x =
[[122 126 135 150 126 121 123 120 119 124 119 139 121 125 139]
 [150 151 116 153 117 145 151 146 116 151 136 116 144 150 117]
 [137 132 136 110 146 138 136 139 155 135 142 132 139 133 131]
 [120 120 142 129 139 122 120 121 138 120 125 143 122 120 142]
 [131 126 141 107 149 134 130 134 158 130 140 137 135 127 135]]
Rows and columns are counted from 1.
row 1 col 1 = 122
row 4 col 2 = 120
row 1 col 5 = 126
row 1 col 6 = 121
row 3 col 15 = 131
row 2 col 10 = 151
row 4 col 6 = 122
row 2 col 1 = 150
row 4 col 7 = 120
row 2 col 11 = 136
row 3 col 13 = 139
row 3 col 10 = 135
row 2 col 14 = 150
row 1 col 7 = 123
row 2 col 9 = 116
row 2 col 8 = 146
row 2 col 2 = 151
row 2 col 12 = 116
row 1 col 8 = 120
row 5 col 13 = 135
row 5 col 14 = 127
row 1 col 14 = 125
row 2 col 4 = 153
row 4 col 15 = 142

m =
[[138 131 129 146 139 145 134 131 130 145 129 143 129 127 129 133]
 [122 119 110 138 122 136 110 118 120 143 120 123 106 109 129 123]
 [144 150 136 120 137 119 123 148 147 126 147 116 124 123 148 148]
 [131 132 131 106 128 108 124 136 144 109 136 111 128 130 134 131]
 [129 122 108 133 128 132 113 125 124 132 113 131 111 113 118 114]
 [117 107 128 110 122 111 129 111 129 109 113 121 126 129 110 109]
 [112 108 114 128 114 126 130 111 107 124 110 130 128 126 108 108]
 [145 136 123 146 143 146 123 138 140 150 130 140 119 121 141 134]
 [136 127 133 146 142 145 145 127 131 149 121 147 141 143 126 127]]
Rows and columns are counted from 1.
(1, 1) => 138
(8, 12) => 140
(7, 7) => 130
(9, 9) => 131
(5, 4) => 133
(2, 12) => 123
(6, 4) => 110
(5, 11) => 113
(1, 10) => 145
(6, 8) => 111
(9, 12) => 147
(8, 2) => 136
(6, 15) => 110
(5, 9) => 124
(8, 7) => 123
(8, 8) => 138
(7, 13) => 128
(4, 11) => 136
(4, 14) => 130
(6, 5) => 122
(2, 4) => 138
(6, 7) => 129
(5, 5) => 128
(8, 10) => 150
(8, 5) => 143
(4, 15) => 134
(6, 13) => 126
(2, 9) => 120
(2, 7) => 110
(8, 14) => 121
(5, 3) => 108
(4, 9) => 144
(7, 14) => 126
(2, 2) => 119

W =
[[137 101 128 126 126 121 134 129]
 [131 155 128 131 116 133 133 126]
 [124 120 119 133 103 130 111 126]
 [139 143 125 136 132 125 129 122]
 [118 120 135 132 137 136 134 135]
 [125 141 146 121 134 131 121 114]
 [130 126 139 132 147 122 150 111]
 [132 123 119 120 136 134 153 136]
 [126 103 118 132 129 127 144 134]
 [129 134 131 128 114 129 133 150]
 [125 119 119 131 113 128 124 123]
 [133 127 131 133 105 125 134 123]
 [124 110 130 135 147 117 151 130]]
Indices start at 1.
(1, 1) = 137
(4, 1) = 139
(12, 4) = 133
(8, 4) = 120
(10, 2) = 134
(5, 7) = 134
(2, 2) = 155
(10, 7) = 133
(9, 3) = 118
(5, 4) = 132
(13, 6) = 117
(11, 7) = 124
(11, 1) = 125
(12, 6) = 125
(4, 5) = 132
(3, 3) = 119
(3, 7) = 111
(13, 1) = 124
(2, 5) = 116
(12, 5) = 105
(4, 6) = 125
(5, 2) = 120
(7, 1) = 130
(4, 2) = 143
(10, 8) = 150
(6, 2) = 141
(2, 6) = 133
(11, 4) = 131
(1, 7) = 134
(2, 7) = 133
(10, 5) = 114
(4, 7) = 129
(5, 3) = 135
